rotation ticks, each row followed by its count of ticks:
The counts run from 0 to 535.
[159 157 126  77 141 140  80  99 148 144 123 130 105 137  92 125 175 120
 137 108 148 163 104  88 163 150 107 143  89 155 137 148 150 166 128  83
 108 123 143 144 124 133 134 159 106 136 138  72 173] -> 451
[132 136 151  73 149 139 124 101 121 117 130 156 115  85 100 141 173 149
 149 114 134 128  92  86 132 139  79 136 101 139 117 110 121 176 100 114
 117 123 135 182 112 144  89 189 104 139 146 101 151] -> 436
[175 154 109 120 148 119  87 114 135 113 118 116  87 122 134 110 187 143
 125 123 153 171 136 108 142 216 109  86 102 155 152  98 128 180 111 114
 161 140 117 143 155  94 137 161 144 145 135  93 139] -> 138
[127 180 112 105 127 126  91  84 125 147 118 111 132 109 118 139 162 108
 151 132 146 172 115  88 170 152 104 159  80 169 138  95 156 169 101 123
 131 115 104 172 119 117 106 132 101 170 123  65 123] -> 358
[168 145 117 114 126 144  83 113 126 113 105 116 104 108  95 143 186 119
 144 119 147 145  92  88 148 153  85 117  75 166 143 109 184 169 125 117
 128 134 113 165 119 103 154 158  95 160 108 109 144] -> 262
[144 161 136  77 107 126  87 122 110 143 136 116 106  94 103 131 160 106
 134 110 112 156 114 127 155 136  81 177  86 127 162 129 117 181 125 104
 114 115 139 168 128 150 136 155 142 149 100  93 180] -> 280
[161 144 113  93 112 154  87 132 124 118 113 143  92  83  96 133 158 132
 143 108 122 149 102 116 134 153  89 106  67 148 161  86 185 168 100 112
 128 136 143 155 153 131 136 160 103 149 110 121 156] -> 261
[118 111 144 124 129 143 101 150 155 105 140 146  67  95 109 131 147 159
 145 118 125 146 130 112 173 174  69  88  78  93 155  75 127 152 138 133
 152 122  96 142 156 128 138 169 120 147 120 111 136] -> 333
[115 154 152  93 151 121 104 110 131  97 144 150 122  46 131 134 160 153
 136  99  85 140 100  89 114 133  65 156 144 140 124  91 132 175 131 105
 129 136 128 133 143 121  95 172 132 170 114  99 150] -> 416
[120 138 133  97 129 128  81 121 149 124 158 160  81  89 117 132 127 127
 131 140 124 181 150 114 161 176 127 133  71 104 150  64 115 141 113 117
 172 107 108 171 171 138 104 162 104 138 108 111 100] -> 349
[152 160 110  90 129 148  86 105 152 120 112 149 102  95  96 145 163 126
 140 104 139 170 129 119 146 168 112 107  79 147 153  79 167 190  88 102
 126 126 133 141 141 149 108 151 108 125 114 105 133] -> 449
[133 153 139 111 142 133  80  79 144 123 124 105 113 120 122 111 176 127
 142 131 155 179 127  85 174 159  99 144  81 153 143 102 140 158 117 128
 119 106 102 166 133  94 114 129 115 168 133  49 127] -> 530
[138 138 144 101 152 135  78 119 133 112 131 179 116  67  92 164 150 155
 121  96 119 133  93  70 135 139  94 138 111 127 136 117 169 165 132  80
 118 138 142 135 143 142 126 183  81 131 121 129 145] -> 72
[135 160 118  76 136 128 113 107 147 109 132 134 110  81 128 117 154 139
 138 127 113 156 137 130 139 187  84 119 121 137 149  63 118 190  87 135
 149 129 133 136 146 136  71 159 153 149 128  88 138] -> 45
[ 91 169 146 111 122 135 127 143 110 135 123 107  73  71 116 154 170 149
 112 108 163 143 144  88 176 139  64 138  97 121 146  97 117 175  97 138
 115 119 107 150 125 131 110 149 140 127 114 108 150] -> 205
[136 182 103 110 119 126  83 140 130 140 113 138  88  73 111 154 134 132
 106  98 132 157 150 124 156 175 111 114 106 119 162  93 130 186  93  89
 153 149 127 113 157 151 125 146 119 103  91 129 141] -> 197
[146 121 125  56 139 107 121 110 115 135 143 157 128  86 102 138 140 116
 135 137 140 137 110  90 145 147 106 180 110 124 135 125  94 177 106 116
 140 125 133 197  89 151 125 194  98 138 117 105 145] -> 172
[115 165 101 127 133 105  86 129 131 130 126 171 127  91 105 167 129 117
 135 123 139 171 122  80 170 170 117 134 109 146 139  97 120 165 131 114
 170 152  97 153 125 112 145 151  58 141  95 111  86] -> 366
[174 133 115 108 140 110 108 107 126 134 125 135 105 128 119 114 175 122
 142 155 165 156 118  87 161 197 108 118  72 148 140 121 119 160 102 131
 168 127 102 195 127 101 137 178  98 146 139  81 127] -> 250
[164 154 133  87 126 155  78 115 126 124 131 152  92  95  98 139 152 137
 140  96  95 152 100 109 141 153 102 130  86 131 150 110 151 172 119  83
 131 128 159 128 163 157 134 181 105 133 117 121 174] -> 260
[130 153 137 104 100 141 118 145 101 151 111 119  78  95 103 167 163 107
 119 124 159 130 126  90 159 142 104 156  65 149 153 124  99 168  75 139
 149 129 110 191 126 134 127 169 122 113 130 123 160] -> 189
[129 142 153  83 129 121  82 109 127 145 139 151  73  79 104 146 151 131
 107 121 152 148 131  75 171 138 126 159  84  95 142 141 102 161 119  92
 125 103 129 181 137 157 121 177 112 106 131 109 139] -> 268
[128 155 119 137 111 113  88 135 107 154 135 117 102  91 121 140 127 107
 140 146 139 170 158  97 191 165 117 162  78 114 163 113  85 156 140 132
 179 137  92 170 136  95 164 141 113 153  89 108 129] -> 98
[130 175 128  86 157  97 128  98 118 134 119 128 123 121 130 128 173 131
 122 121 153 142 130  72 150 183  92 152 145 142 117 152  72 188 104 100
 153 138 107 135 114 105 113 170 128 112 153  82 146] -> 499
[113 156 170 104 139 117 103 122 104 123 155 138  76  82 146 116 135 155
 114 119 102 150 138  74 144 143  97 183 101 110 141 131  60 136 144 113
 155 115 116 140 172 123 107 187 138 138 140  89 146] -> 36
[100 170 155 131 132 126  95 134 115 139 116 109  89 102 134 144 169 138
 112 109 169 158 150  64 180 142  83 143  98 130 134 125 106 157 122 126
 126 129  78 147 139  93 135 125 122 136 119  85 128] -> 206
[147 144 156 125 131 146  73 127 113 101 140 126  63  68 127 127 156 149
 130 110  90 137 118  91 133 152  98 119  63 122 145  79 158 149 122 123
 149 117 133 157 191 122 133 174 117 158 117 115 127] -> 149
[133 184 131 129 105 132 122 159  80 129 118 129  90  76 128 131 155 142
 135  99  88 127 120  99 131 154  75 135 108 159 156  96 122 168 107 134
 174 166 113 140 154 114 119 152 120 151 100 135 161] -> 493
[128 197 154 139 153 112  63 116  96 129 129 118  99  77 139 136 149 153
 100 104 107 156 132  72 141 145 102 164 142 137 138 144 118 170 147  88
 144 140 122 102 170 101 138 156 127 142 108  93 142] -> 399
[163 182 156  95 145 132  97 101 123 126 114 122 100 120 136 107 184 145
 121  97 108 160 108  69 127 154  88 129 117 155 125 140 152 173 136  88
 128 121 134 106 165 105 129 166 135 146 145  81 158] -> 511
[109 129 136  74 141 112  89  97 151 123 166 170  99  83 113 130 120 142
 130 126 117 173 139 101 165 170 131 161 109  85 130 100  87 144 135  92
 151 108 124 155 168 151 101 179  96 133 122  96 104] -> 348
[103 153 139 122  91 150  95 154 103 138 133 120  79  73 108 154 130 118
 133 119 107 144 118 103 176 136  79 170  72 118 157  87 108 148 125 136
 152 135  96 174 151 121 142 147 119 147  78 120 148] -> 473
[102 170 139 147 145 112  98 120 112 115 135 136 108  81 149 134 157 156
 131 120 106 162 133  75 158 162  88 143 121 139 127  81 123 151 141 126
 158 140  87 118 163  81 120 132 101 171 111  86 108] -> 226
